Each row is where one point has got to under a steady rotation. How many steps took it there?
The counts run from 0 to 611.
[ -5  14  41   4  -6   2  -9  17   2   6  16   0   2   5   7  14   4 -29
   9 -14   1 -13 -12  17 -15 -17  -6  22  -4  27  -5   4   8 -16  23 -15
   0   3  -4  20  35 -18  -8  16 -38   1  -9   6 -22   9   3   3  -7 -10
  16   9 -14  15  11  -4  -2 -30   9  16  13 -13 -26   1   8  29  12  -7
   2 -16   1 -21  32]
172
[ 18  10   7  15 -11  31 -13  19  23  -7 -15  15 -11 -15 -16 -22  -1   1
  25  -1   1  17 -11   7   1  19  -1   8 -24  18  -8  -7 -33 -12 -17 -19
 -12  14 -17  -3 -16   7  -8  16  -2  14  -5  10   2 -31  -6  10  18  -2
 -11  13   1   5 -27   0  -1  28  14  28 -21  41   5  12   4 -12  -2 -22
  26  -4  12  -6   7]
423
[-16   9  19   9  -6   2 -10  -3 -11  -3  27  -9 -33   8  -7  28   9  -2
 -13   6  -8 -11 -19   1 -34  -2  -7  14   6  14  10  24  19  24  14   0
   7  -7   4  10  14 -11 -19 -32 -17  -8   8 -10 -28  24   0 -14 -26   0
  29   0  -9  11   9  -3   8 -12  17  13 -13 -10 -16 -19 -30  11  13  26
 -13 -22  10   9  -8]
492
[ -8  28   5  13   6   7 -12  -2  -6 -13  21   8 -17   8 -11  13   5  -9
   0   7   2   1 -12  11 -23   4  -1  18  -8  11 -14  12  13  -5   5 -37
  -5   1 -10  17   1 -14 -24 -34  -8  -4  -2  13  -8   5 -28  -4  -2  -1
  33   2   5  14   3 -14 -13  31  13   8 -17 -17 -23 -15 -19  15  19  -9
  34 -47   6  -1  -5]
441
[ 23 -17  10 -28  -8  25   1   1  32   6   5  14  20 -23  -2 -33  -3   5
  13  -1  13   3  12  18  18  -5   1  -5  -9   5  -6  -8 -32 -28  -9 -14
   0  16  -9   1   8  -4  -5  35 -30   7 -16  20   9 -15  15  19  18  -1
 -17  17  -1   2  10  16 -12 -19  -6   8  -6  14  10 -10  34  -3  -7 -21
   7  19   5 -21   7]
385
[ -7 -18  14 -21 -30  -1   5   4  19  17  15  24  -9  -4   1 -13   3 -18
  19 -19  19  15  -4  29 -17 -22 -19  12   4  19  10  10 -19 -21   7  -2
   3  16 -12   0   2 -10 -14  40 -22  -2  -1  -4 -12  -3   1   4  13  -4
 -39   5   3  23   9  14  -8 -37   1   7  -9   9 -21   1 -20  -1   1  -5
  16  35  16 -18   1]
143
[  7 -14   1   3  14  20 -10  -9 -20 -25  -4 -28   8 -11 -13  14  33  25
 -31  -2   0 -20  11  -5 -15  11   7   1   5  -9 -19  13  24  13  -1  -5
  31  -9   8  32  14   8 -20 -26 -11   9  -6 -16  28  13  15   7  -7 -16
  19 -18  -3 -18   9   7  13  -2  -7  20   8 -19 -12 -11  -8 -11  16   6
 -22 -10   7  -3 -12]
58
[  5 -33   6  -7   0   2  -3   3 -10  -9  10 -39  13  -9   4 -16  15  14
  -2 -10   8 -16  31 -10  12  17   0 -29  18   6  -1  31  -6 -11   7  -2
 -11   6  -2  -6  -9 -13  14  -2  -1 -14 -18   7 -22  26  -8 -21   1  13
   4  -9   5 -12   4   9  11  16  35   8 -24  16   7 -14 -28 -12   2   6
 -31  31  17 -12  -4]
12
[  0  -9 -12   4  12   8  -8 -19  -9 -25   9 -23   5 -13  -7  18  32  27
 -24  -6  -1 -24   2  -4 -20  12   2   5   2   4 -13  20  28  14   6 -10
  23  -8  14  20   9   9 -19 -33 -16  -4  -4 -16  18  12   1   0   1  -6
  23  -9   3 -14  15  -3  13  -1  -5  29  -2 -22 -18 -27 -27 -20  11   5
 -22 -19   5  -3 -31]
57
[  6  -1  16  38  20  15 -10  19 -15 -30 -21 -36  -3  -6  -4  16  31  -4
  -8 -25 -11 -11   0  -7  -4   5  -7   7   2   5  -9   6  18   6   8 -11
  -3  -8   2  15  20   4  13 -15   4   9 -16 -10  -7  21   8  -6 -12  -1
  38 -21  -5 -15 -10  -8  16  12  12  30  25  17   4  14   5   3  24   7
 -24 -19  17  -9  24]
8
[  7  16 -25 -10  23  -8  -9   0 -17 -23   8   9   1  -9 -11 -11  21 -17
  19 -24  10  11  16   8   2  -3   7 -17  -7 -12 -20   3   6 -30 -22 -36
  14  13   7  24  12  -3 -11 -21  14   6 -26   8  -3   1 -17  -2   8 -16
   8 -18  -3 -10 -14  -2 -21  26 -10  -6  12 -11 -11  12  14   1  10 -27
  43 -39   7   7   2]
405
[ 16  12 -16   8   4  18 -28  18   2  -5 -20   0  -4 -13  -4 -23  13 -17
  25 -19   1   6 -13   9 -11  22  -3   4  -3   1 -29 -16 -26 -16 -28 -19
  -8  19  -9   7 -14  -1   2  11  15  28 -22  -8 -12 -14   9  11  29 -16
   8  -6 -13   1 -25  -9   5  17   8  27  -1  22   6  29  16  -7   8 -17
  25 -13  20 -15  23]
408
[ 19 -14   3 -22   0  28 -12 -12  11   0 -26 -10  20   0  10 -16   3  22
 -24  23   4 -24  -1 -14   0  26  -1   6  -4 -10 -30  -8   1   4 -18  -2
   4   9   3   7 -10 -20 -16   6  -3  23  -1 -22   2  -8  53  16   1  -8
  -2   9 -21  -6   7  25  35  -3  13  17  -7  12  12  12   9  -4  10  15
 -30  16   6 -14  13]
75
[ -9  -5 -17  -8   1 -34  12  -6  12 -11  13  -3  12  -8   2  21  27  -6
  10 -34  14   5  27  12  19 -25  -3   0 -10   9   9  17  26 -41   3 -22
   9  15  18  18   4 -20   0   6   0   5  -1   4   7   2  -7 -18  11 -19
 -14 -15  30  -6 -12  26   0   0 -11  -8  29 -19 -12  -1 -17  -8  -2 -16
  10 -12   2   3 -13]
596
[ 16  -3   8  11  -5  40   3 -26  35 -15  -5  19 -21 -10 -10  12  15  22
 -10   3 -12   6 -11  10  -3  -1  -5  28 -30   8  15  -2   8  16  -8   1
   8  -1  11  -2   6   4 -27  -7   0  -1  24 -13  20 -12  23  14   8  -5
 -10  14   5  -5  -1  14   8 -12 -11  29  17   7  13 -19  -3 -22   6   1
   3 -22  -3  12 -40]
68
[-15   7 -12 -36   8 -30   4 -19  -8   5   5  -8   9   5   1   7  -4  -4
 -11  11  -4 -31   0   9 -21   8   0   6   3 -12 -28   5  28 -13  -3 -25
  16   5   3  19   2 -26 -22 -13 -27  27 -16   2  -3   7  13  -1   0 -22
  -3  -2  -1  12   6  16   3   3   0  -5   2 -39 -26  17 -21  26  -2  -9
   0 -14  -6 -28  14]
123
[  2 -14 -41 -32  -8 -19   6   4  13  22  13 -34  25   4  11 -12 -12   9
 -15   4  21 -26  15 -17  -1  11   7 -28  10   1 -15   6 -10 -13  -8 -19
   2   8   1  -1 -21 -34  15  19 -21  13 -27  -5  -6  19   9 -13  25  -7
   8  -5  -5   0   7  31  16   1   0   1 -16 -21  17   3   6   2  -9   1
 -25  17   1 -13   1]
575
[-16  24  -7 -23  -4 -27   1 -11   0  12   4 -10 -10 -14  -6 -10 -13 -14
  20  -6 -16 -28 -10   6 -16  19  -1 -17  10   7 -17   7  -1  -2 -11  -7
 -17  12  -2  -8 -18  -1   1   0 -18  30 -18   2 -29 -12  -1 -12  26  -6
  -5  -4  -4   6 -31  -5  -4  22  13  30 -17   1 -18  26 -29   2 -21 -13
  12   4   9 -32  19]
152
[ -4  17  12  12 -11   3   0  -1  15  -4  30  18 -30 -17 -17  13   6 -13
  34 -23  -1  18  -4  13   1 -11   2 -10 -17  38  32  27  -7 -14   3  -3
  -6   2   0   1  16  13   0  -4 -17 -14  -5  18 -16  -9 -29 -20  -3  -3
   4  13  15   7 -19  -7 -30  -4   9  13  -5   5 -13 -25 -18 -19  -4 -14
  19 -22   7  15 -15]
196
[ 13  -6 -23 -23  -4  -4 -16  -3   7  16  13 -10  15 -15   5 -33  -1  -5
   0   2  14 -25   7   3 -15  25   2 -16  12   4 -31   4 -36 -19  -9 -29
   0  22 -19   4 -10 -20   2  10 -25   2 -28  22 -16  11  -6   7  27 -10
  10   8 -11  10  16  -7   1  -2  16  10 -38 -13  -3 -12   3   4  -7 -17
   7   3   5 -29   9]
397
[-11  -1 -10  -9  10 -38  15 -28   6 -10 -11 -33  -8  -6   1  19  12   6
  -1 -21 -25 -32 -11   4 -12  13  -3  -5   1   3  -9   4  38  13  -8   2
  -4   9  19  -4 -13  -5  -2 -17  -4  21 -10 -26 -19   9  26  -9  21 -22
  -6 -10   1  -8 -25  12  23   4   4  18  23  -3  -1  17 -33  -8 -10  -3
 -11 -13  -3 -16   2]
329
[  8   0 -20  13 -15 -14   4   4  36   7  -7 -14  -6 -14   6  -5   1   2
  16 -10  -5 -17 -13   5   1  20  -6  16 -17  30  -2  -6 -19 -14  -1 -18
 -24  21  -2 -14 -23  -9  17  31  -5  18 -10   2  -7 -11   9  -2  47 -11
  -9  12  19   0 -28   7  20  17   7  28  -8  19  13  12 -13 -12 -16 -16
  -2   1   9 -26  -5]
602
[ -1 -12  15 -28  -8  26   2  17  -6   3 -12 -21  10  -2 -10  -7 -12  13
  -7  11   6  -8   9 -24  -6  11   0 -24  11   0   4  13   0  25  -9  18
   6 -16  -1   4  -6   4   7  13 -20  21  -7 -16  -7  -4  28  -4 -19   9
 -10  -2 -16  -4 -11  29   0  -9  19  19  -2  29   8  13  -2  -7   1  34
 -47  39  14  -5  26]
511
[-10   6 -24 -31  -1 -30  -1  -1 -21   7   1 -17   5  -1   2  -8   3 -13
  -6 -13   2 -28  -8   3 -37  13 -10 -15  22 -14 -32   0   5  -2  -6 -16
   5   6  -6  13 -16 -17  -1  -8 -16  26 -32  -9 -22  11   2  -3  16 -12
  -1 -22 -14  13   0   3   0   9   6   9 -16 -16 -17  34 -25  17  -6 -11
   9   8  12 -29  21]
138
[ -5 -18   8 -26 -15   8   9  -1   1   5   4   5 -26  -3  -5 -13  -6  -3
  11  -4  12  21   4 -11   6   2 -15 -28   6   4  20  19  -9   1 -18  14
  -5   4   4 -13 -12  -3  -8  -7  13  -5  -4 -14 -43   2   7 -15 -16  14
 -15  -5  -2   4 -10  26 -10  -5  28  -8 -15  32  10  -2 -34 -13   7  30
  -2  31  20  18  -4]
499
[  4   9  36   8  -8  36 -11  18  24  -3  23  20 -11  -2  -4  13   2 -12
  21  -9  11  28   6   1  24 -23   0   9 -24  28  31  17   1 -19   4 -11
   0   5   1  12  27 -12  -6  10 -17 -10   7  20 -19  -8  -1  -5 -29   3
   5  22   0  11   2  13 -17 -18  15  -1   5  15   2 -34  17  -1   9   0
   1 -14   7  18   4]
209
[  4  -9   1  16   1   3  -7 -27   3 -18  15 -12 -15 -15  -8  19  29  31
 -22  -6  -2 -24  -5   5 -24  13  -2  15  -8  16   1  21   8  21   5  -5
  13  -2   9   7  -1   2 -21 -36  -8  -9   8 -13   1  17   1  -2  10 -10
  17  -2  11  -6  12  -6  17  -5   0  27 -13 -20  -9 -33 -33 -25   9   5
 -13 -22   4   2 -36]
56
[-12  14  19 -28   8 -21  -2   1 -11  -1  21  -3   5   1  11   9   9 -33
  16 -18   9  -7  10  10   1 -13   3 -14   7   7 -12  14  19 -26   0 -21
  -1  14   3  17  25 -22 -12  -7 -22   4 -24  19 -39  11   0 -19 -23 -10
  12  -6  -6  11   4   8 -14 -18  22 -17   7 -21 -29   0  -5  27   6 -13
  16 -14   5  -5  28]
174
[  4 -14   6  31 -10   6   8   0  21 -11  12   5 -26  -1  -8   4  20  -6
  11 -20  -9  17  -7  10   7  -8 -22  10 -15  32  37  19  -4   0  16 -13
 -16  15  -6 -21   3  -4  16  -9  18 -32   3  -2 -26  24 -16 -10  10   4
  12   2  21   1  -8   1  -5   0  14   9   2  21  17 -33 -11 -12  14  -1
   9 -15  19  11 -23]
3
[ 12  19 -23  -2  18  13 -23  13 -10 -11 -20  -1  -1 -10  -7 -22   9 -16
  23 -23   7  10  -4   5  -2  13  -1  -3  -8  -9 -29 -15 -18 -11 -31 -27
  -1  13  -4  15   1   2  -3  -5  15  26 -23 -12  -6  -5  -1   9  21  -6
   8 -11 -12  -9 -30  -4  -7  26  -6  19   1  21  10  29  28  -7   6 -17
  33 -13  17 -10  22]
407
[  0 -22  30 -25 -26  22   6  -2  13  17   5   1 -11  -5   6  -5 -11  14
   3   7  13   4   3  -8   5  -1 -11 -11  -3  15  29  15   2  16  -7  25
  -6   0   2  -7  -6  -7  -4  20 -20   0   9  -4 -26  -4  24 -10 -14  10
 -19  14  -4   6  -4  32  -1 -27  27   9 -13  25   7 -14 -27 -14   0  28
 -31  39   6  13  -1]
513
[  7  15  10   5  10  -3  -8  -7   8  -6 -15 -11   9 -18   7  19  20  -7
   5 -24  -9 -37   1  16  -3   5   9  16  -8  20 -32 -13  16  -8 -10 -12
  -1   8   8  17  25  -8 -16   6 -22  33  -4  -6   1 -12  23   8  18 -27
   8   2  -9  -3 -12  -6  24 -20  -1  26  24  -9 -21  18   4   1  -1 -27
   1 -22  -8 -18  20]
379
[  2   5 -22   4  18  22  -5  23  -7  -5 -18 -27   8  13   0   0  -1  10
 -25  19   6  -5  -4 -29 -16  22  -1  -5  -5  -8 -15   6   7  17  -4 -21
   0 -12  -3  12 -12 -15  10 -17  11  20 -10 -24   2  12  14  -1 -12   3
  35 -13 -15 -15 -11  19  16  30   9  23  -3   8  24  20  15   1  18  30
 -29  -2  19   4  15]
266
[ 17 -35  -1 -36 -15  13   3 -29  19  10  18   7   4  -3   4 -20  -3  26
  -8  25  17  -8   5   1   1   9  -7  -6   2  -3   0  16 -10 -12 -10  -9
   8  15   3  -1 -16 -30 -26   2  -8 -13  -3   1 -12   8  20   4  12   4
 -24  14  -4  13  26  26   7 -12   8  -6 -25  -8  13 -28 -24 -14   0   9
  -5  15   0  -3 -33]
78
[  7 -13 -21   7  -3  18  -4  13   1  -6 -28 -27   5   4 -19  -8   2  22
 -22   8  -1  -2 -13 -19 -16  22 -13   2  -8   0   6   9  -6  24  -4  -9
  -2 -13 -10  -6 -31   2  12  -6   2  12  -6 -29  11   1  20  -5   5  12
   5 -17  -3 -12 -17  16   7  30   0  36  -8  27  27  17  -2  -8   8  23
 -35  15  24  -2  -5]
281
